rotation ticks, each row followed by its count of ticks
The counts run from 0 to 939.
[ 35 -14  26 -26  11 -11  -6 -20  -7 -11  39   7   0  13  -1  -1  -7 -30
 -13   8 -13  24 -36  19 -19 -28 -18   5 -33 -26  -4 -46  10  24 -30  15
  -8 -18 -17 -38   8 -22  14  -5 -43  16 -19  -3  23   1   3  -5  28  31
  -6  -6  -6 -19 -27 -36  -9   3   3   0  34  -5  18 -16   0  -7  -1 -16
 -10  -9]	271
[ 35 -17  21 -27   8  -9  17 -20 -33   4  22   6  26  19   1   2  -8 -25
 -14   0 -14  17 -45  30 -19 -22 -24  -1 -45 -15   4   0  10  -2 -14  16
  -8 -24 -24 -27  15 -23  -9 -18 -30  -9 -17  -1  18  -5  16  11  21  42
  -9  -6 -17  -6  -8 -16 -30  -8  -9 -17  35 -22  27 -26   6   4 -18 -28
   4   1]	189
[ 38 -17  17 -23  21   1 -12 -17  -5  -4  28  -4   6  24   8  -2   5 -18
 -16  14 -39  27 -23  26 -29 -29  -2  23 -40 -26  -7 -27  -9  23 -17   1
 -16 -39 -15 -42  24 -23 -19 -18 -26  10  -9  -4  19  11  17   3  11  43
 -14  15 -21  -1  -8  -7  -3 -12  -8 -16  22  10  12 -29   5  11  -5 -32
 -21  -5]	107
[ 10 -18  21 -18  18   4  19  -2 -10   4  10  -3   1  17  22  -8  12  -8
 -36   2 -24  19 -59  21 -35 -15 -21   2 -38 -30  15 -17   6  -2 -30   9
   2 -34 -29 -35  30 -34   2 -13 -17  14  -4  17  -5  -9  27  28   0  12
   1  -7  -9 -11 -15  -7 -21 -14 -20  -2  49  -8  18  -1   6  18 -15  -9
   8  -6]	307
[ 46 -31  10  -3  26 -21  18 -24 -16   0  29  -4  35  16  25 -12 -11 -16
 -14   6 -19  17 -31  13 -24 -28 -34   8 -20 -19 -19   2   9  17  -9  18
  -5 -37  -9 -22   5 -13 -11 -14 -40   9  -3  13  23   8  25  19  33  32
 -13   6 -13   3  14  -3 -30  13 -16 -24  31   0  34  -5 -11  22   4 -15
  -7  -6]	146
[ 43 -25  21   5  32  -1   9 -17   4  -9  31 -20   3  14  26 -14  -4 -12
 -20   9 -31  35 -29  15 -29 -38  -4  14 -21 -39 -24 -24   4  15 -28  18
  -8 -26  -8 -44   9 -18  -4  -3 -23  18  10   8  13  12  32  17  35  26
  -7  10 -10  -2   7 -11 -23  -4 -11 -17  31   4  17   5   3  25   9 -16
 -13 -11]	349
[ 27 -30  15 -21  19 -29   5 -12 -18  -3  31   5  32  17  13  -7  -5 -24
 -19  -2  -6  13 -45  19 -14 -12 -44  -5 -33  -7   2 -16   8   4 -18  29
  -8 -28 -16 -18   5 -23   5  -9 -45   8  -8  24  31   8   3  23  31  24
  -4  -3  -6  -9  -2 -24 -18  20 -10  -6  32 -21  36 -13  -9  14   8  -5
   2  -9]	886
[ 31 -23   3 -33  32  -9   4 -13  11 -11  28 -17   9  19   2 -13  -3  -5
 -39  10 -32  26 -29  17 -28 -17 -32   8 -36  -8   1 -12 -16  28 -13  -3
 -23 -31 -11 -47  25 -20 -20 -19 -18  21   1  22  22  10  18  28   4  31
  -4  -1 -13  12  -1 -11  -9  11  -6 -31  11   0  20 -20   9  16  20 -12
 -13   4]	432
[ 46 -15  18 -22  21  -4  -1 -24  -6 -14  37 -19  -1   7  11 -12 -13 -20
 -13   8 -27  38 -26  20 -21 -33  -5  14 -24 -34 -18 -32   6  24 -27  16
 -20 -11  -6 -42   6  -8  -6  -2 -20  17  -6   0  15  21  24   1  29  38
  -6   6  -7  -7 -13 -28 -20   2  -2 -14  26   7  16  -9   4  14   7 -23
 -21 -11]	348
[ 20 -29   1 -36  25 -24  -3 -23   1 -12  14  -9   5   8  19 -11 -16  -5
 -31  12 -16  22 -48   0 -29 -18 -50   2 -23 -21   2 -28   1  27 -21  13
 -19 -29  -9 -32   9 -18   0 -16 -29  33 -14  17  20  11  19  31   4  14
   4  -7   1  -5 -28   0  -4  22  -8  -5  34  16  21   2 -16  14  16   2
 -26 -11]	910
[ 34 -23   2 -40  15  -8   5 -36 -33   9  16 -14  19  13  12  -6 -16  -7
  -8   7 -21  21 -46  18 -24 -19 -35  12 -45 -22  -2   4   7   7  -2  10
 -23 -30 -14 -27  14 -13 -21 -21 -16  -5 -21   2  15   8  30  17   8  39
  -7  -1 -17  -4 -10  -2 -25   0 -11 -27  29  13  27 -22  -5  11 -16 -30
 -23   0]	462
[ 38 -21  21  -5  18 -18  -1 -16   5 -15  50  -5  12  10   9  -4  -9 -29
  -8  11 -14  25 -25  17 -18 -21 -16   5 -33 -24 -17 -45   2  28 -26  23
 -19 -27 -14 -33   8 -10   4  -1 -42  24   0  13  26  10  10   0  38  28
 -10  -5  -4  -6  -5 -44 -19  11  -6 -13  24  -3  20 -14  -1   2  11 -20
 -14  -9]	913
[ 33 -19  21 -29  22  -3   0 -18  -7   4  22 -11  13  22   7 -13   5  -1
 -28  -7 -31  32 -37  34 -26 -28 -18   7 -42 -18  -1  -2  -1 -19 -26  11
  -5 -25 -22 -39  11 -34  -7 -13 -20  -7  -5  13  14   2  12  36  13  38
   5   8  -7  -5   3   0 -14  -2 -17 -12  38 -21  30 -16   9  29   0 -10
   0   3]	722
[ 29 -29   4 -20  19  -8  23 -24 -22   5   5 -11  12  11  37 -15 -13 -10
 -18  10 -21  20 -59   7 -31 -22 -40   7 -17 -35  -4   1  14  17 -15  15
  -6 -31 -13 -25  19 -10 -14 -15 -19  16 -10   9   2  12  47  19  14  14
  -8  -4 -15  -5 -14   6 -33   0 -18 -16  40  16  19   8 -14  18 -15 -17
 -15 -11]	319
[ 38 -30  -2 -22  24 -20   1 -38 -16   7  14  -9  11  11  22  -3 -23  -3
  -6   8 -13  22 -33   0 -27 -30 -39  10 -33 -30  -5  -7  17  22 -14  11
 -12 -43 -10 -24   3 -17  -7 -24 -34  16 -24   3  17  -1  29  21   7  29
   2  -2  -8  -3 -12  14 -18  12 -14 -14  35  28  21  -9 -19  10  -7 -18
 -32  -5]	615
[ 15 -15  16   4  22  -9  21  -6   5  -1  31   3  -3  14   6   1  -6 -11
 -22   8 -17  20 -33   5 -31 -18 -21   7 -53 -29  12 -40   5  20 -27   4
  -7 -49 -29 -43  26 -25  16  -7 -33  25  -5  15   6 -20  20  15   9  13
  -2 -18 -10  -2 -12 -35 -22  -8 -16 -17  37  -2  12 -21   0  -6  -9 -17
   4  -1]	685
[ 25 -17  13 -31  27  -2  -6  -9   8 -18  24 -22   0  16  14 -16   8 -12
 -44   9 -39  31 -40  27 -32 -21 -17   7 -19 -22  -1 -33 -14  19 -30   3
 -21 -23 -12 -51  26 -21 -15  -9 -11  27   6  19   6  21  22  22  15  18
   2   8  -3  -4 -14 -15  -2   0 -12 -14  23  -3  17  -3   8  23  19  -8
 -12  -9]	21
[ 28 -22   9  -3  30 -17  16  -9  11 -17  39 -14  -4   6  14 -11 -13 -16
 -31  15 -16  33 -33  -3 -24 -20 -30  -1 -23 -29  -4 -36   1  29 -26  16
 -12 -25 -11 -44  14 -13   9   3 -32  36   2  25  12   1  21  17  23   9
   2 -13   4  -2  -7 -31 -26  15 -14 -18  26  -1  16   5   1   4  19  -3
  -9 -10]	794
[ 35 -34   8 -36  20 -29  -7 -23 -12 -11  25 -11  30  11  18 -15  -5 -22
 -25   7 -22  16 -45  19 -19 -17 -42   2 -17 -11  -7 -12  -1  23 -13  21
 -20 -15  -3 -22  10 -14 -17 -15 -30  19  -8  21  31  30  10  18  27  26
  -6  12  -7  -7  -8 -14  -8  21  -5 -12  18   0  34  -8  -7  18  20  -6
 -16 -11]	409
[ 51 -22  21 -17  21  -1  17 -20 -15 -10  23 -17  12  13  21 -14  -4 -14
 -24   7 -36  31 -44  20 -31 -38  -7  13  -6 -27 -16  -1   5   7 -22  16
  -7 -22  -8 -34   7 -16 -16  -9 -24   7   2   2  11  16  33  16  29  34
 -12   7 -12  -3   2   8 -26  -4 -13 -17  35  -3  25   8   0  23  -1 -13
  -9  -8]	699
[ 29 -22   1 -38  31 -11   9 -24  -1  -7  16 -19   6  12   7 -11 -10   4
 -41   8 -21  34 -41  10 -35 -25 -39   5 -28 -15  12   4  -4  14 -14   3
 -17 -30  -8 -40  13 -21 -14 -14 -14  10 -10  18  13   7  26  42   1  25
   7  -3  -4   6 -10  13 -16  18 -13 -26  28  -1  24  -2  -1  24   9  -1
 -19   1]	756
[ 25 -30  18   3  24 -12   6  -9   3  -6  27  -9   5   7  35 -18   3 -18
 -28   0 -25  29 -42  17 -26 -20 -23   6 -24 -36 -13 -38   8   6 -37  29
  -4 -26 -18 -32   8 -22  10  -5 -28  31   5  24   5  12  22  21  29   8
   2   4   5 -11  -8 -22 -17   1 -17   5  44  -1  22   5  -8  28  12   0
  -4 -19]	295
[ 44 -15  20 -19  20   3  17 -22 -23  -2  30 -15  16  14  13  -7  -4 -16
 -17   7 -29  28 -36  26 -21 -24  -6  11 -32 -24  -6   1   2   3 -15  12
 -14 -23 -16 -41  19 -10 -19 -12 -17  -4  -1   4   9   9  35   5  29  40
 -13   3 -23   0   3 -16 -39  -6 -16 -28  30  -9  20 -13  13  15 -15 -31
  -2  -2]	666
[ 34 -11   6 -20  32  -3   7 -27   4  -9  28 -31 -17   2  10 -13 -20  -4
 -26   8 -27  41 -34   8 -24 -28 -19   9 -37 -36  -3 -32  -1  16 -30   9
 -24 -25 -10 -52  13  -9   0   0  -8  18  -4  15   2  10  32  22  17  17
  13 -11   1  -3 -20 -26 -22   5 -16 -19  31   9  14  -5   4  19   5 -15
 -29  -8]	729
[ 24 -26  -1 -44  23 -20  -3 -32 -16   0  12 -19   9   7  16 -14 -20  -3
 -21   1 -13  27 -45   8 -25 -21 -50   5 -35 -20   6 -15  10   9 -14  14
 -25 -21  -6 -28   0 -18  -5 -18 -20  15 -18  17  14  17  24  32   5  21
  10  -8   1 -10 -24  -1 -10  20 -11  -9  35  13  25  -5 -16  19  10  -4
 -34  -6]	702
[ 38 -12  27 -18  20   2  -8 -12   2  -4  30  -8   7  27   7  -6  12 -18
 -21  12 -36  29 -19  34 -32 -28   4  22 -38 -24  -8 -26  -7  16 -26  -2
 -12 -36 -22 -47  29 -27 -16 -15 -28   7   0  -2  16   1  18   5  12  38
 -11  11 -14   1  -4 -17  -5 -13  -7 -15  24   2  14 -23   8  10  -1 -32
 -10   2]	869
[ 15 -17  24  -9  18 -12  -4   0   7  -9  26   2  -5  13  12  -4   6 -16
 -28   3 -16  27 -35  21 -26 -20 -18   4 -45 -35   3 -50   4   4 -40  15
  -2 -30 -26 -41  14 -33  18  -3 -33  24  -3  15  12  -4   3  22   9  10
   5  -7   7 -16 -18 -32  -3  -1 -12   7  40 -10  20 -15   3  11   3  -5
   0 -14]	772
[ 44 -20   8 -45  25 -10   1 -34 -15  -6  27 -17  20  14   1  -8 -12 -17
 -19   7 -23  26 -37  17 -24 -33 -28  11 -26 -11  -4  -1   1  24  -6   5
 -22 -19  -8 -35   7 -14 -25 -19 -27   7 -12   1  27  19  24  11  20  49
  -9   2 -16   3  -7   0 -14  16  -6 -31  21   1  27 -15   0  13   6 -20
 -21   2]	463
[ 28 -24  25 -10  13 -17   5  -3   0  -9  31  17  14  22  11   3   5 -31
 -18  14 -18   5 -34  16 -33 -18 -17   3 -21 -21  -6 -36   7  41 -21   6
  -4 -45 -19 -31  25 -27   4 -20 -50  24 -11   3  28  -5   8  -4  20  27
 -21  -1 -18  -3 -11 -18  -7  -2  -2  -9  23   0  18 -19  -6 -11  -4 -25
   0  -4]	96
[ 28 -26  16 -10  21   2   4 -11 -10   4  19 -20  15  16  38 -22   8 -10
 -28  -1 -37  28 -45  30 -23 -13 -18  10 -36 -29  -9 -11  -1  -7 -26  21
  -9 -26 -17 -36  18 -18 -20  -9 -11   6  10  21  -1  22  30  30  22  18
  -3  12  -5  -6   2 -16 -27  -8 -23 -10  38  -1  24  -6   0  35   1 -15
  -5  -9]	492
[ 34 -11   4 -36  24   1  30 -28 -23  -5  16 -27  -3   6   9 -12 -19  -3
 -31  11 -19  31 -53  10 -33 -28 -29   3 -23 -23   4   3   6  14 -17   8
 -18 -21 -12 -41  14 -13 -14  -7 -12   9 -10   3   5   4  43  20  13  28
  -1 -18 -11   4 -17   0 -33   5 -18 -27  34  -3  22   6   3  15  -9 -12
 -17  -3]	286
